In the data rows, zero lies at 4.5, halfway between 4 and 5.
Here are some points, each followed by its number:
[5 6 5 4 5 2 5 4 4 5] 0
[2 2 6 7 5 6 5 5 5 2] 1
[8 5 3 3 5 7 8 3 4 5] 2
[7 8 5 2 5 3 5 4 5 8] 3
[6 6 6 6 5 5 5 5 5 3] 4
[9 7 3 3 3 7 5 4 7 4] 5
[9 3 5 3 4 7 7 1 5 4] 6
[3 3 3 5 3 1 5 4 5 5] 7
[2 6 4 7 5 5 6 6 3 4] 8
[7 6 6 4 7 5 5 3 2 5] 9
[6 4 3 3 5 4 8 3 6 6] 10
[2 2 4 3 5 5 4 1 4 5] 11
[3 3 4 3 5 3 2 7 4 7] 12
[6 9 4 2 5 3 3 3 3 7] 13
[3 4 5 4 4 3 2 5 4 5] 14
[1 5 4 5 2 4 5 4 5 3] 15
[3 1 4 8 6 4 7 9 7 5] 16
[7 2 5 6 5 8 6 4 4 1] 17
[6 4 5 4 5 6 4 3 6 6] 18
[2 6 2 1 4 8 0 1 4 3] 19
[4 3 4 4 5 4 4 6 5 5] 20
[3 6 5 6 4 5 6 6 5 3] 21
[4 6 4 9 5 0 5 7 3 4] 22
New points follow, each followed by the numbers of its two nearest points above by angle, nearest first.
[7 5 7 3 3 2 7 6 6 6] 3 0
[6 5 6 4 6 4 6 3 3 4] 9 0
[5 5 4 5 4 7 4 6 5 6] 5 18
[2 2 4 6 4 5 5 5 7 6] 16 20
[6 6 5 5 5 4 5 5 3 4] 9 4
[6 6 5 5 4 7 5 3 5 3] 5 4
[4 5 6 1 8 2 2 4 2 6] 13 12
[3 5 2 2 5 3 4 3 5 7] 13 11
[4 3 5 4 4 2 3 6 5 6] 12 14
[3 4 5 4 4 2 3 5 5 5] 14 12
[3 4 4 4 4 4 4 3 5 4] 11 15
[4 5 4 4 4 6 6 2 4 5] 2 6
[6 3 4 5 4 5 6 3 4 4] 6 17
[1 0 2 5 3 6 4 2 5 5] 11 15
[6 3 6 6 4 2 8 7 6 2] 16 4
[2 3 6 7 5 7 5 5 4 2] 1 21
[5 8 2 2 2 5 3 1 6 5] 19 13
[7 8 3 2 4 6 5 4 5 5] 5 3
[4 4 3 2 5 4 4 4 4 7] 12 13
[3 2 5 7 4 4 5 4 4 2] 1 17
[2 9 4 7 4 8 3 2 3 2] 19 8
[2 2 4 7 5 3 5 7 5 4] 16 1
[2 3 1 2 4 6 2 3 4 6] 19 11
[8 5 5 5 3 2 7 9 7 5] 16 22
[4 3 4 3 3 2 4 8 8 7] 20 12
[6 6 4 4 4 4 4 4 4 4] 13 5
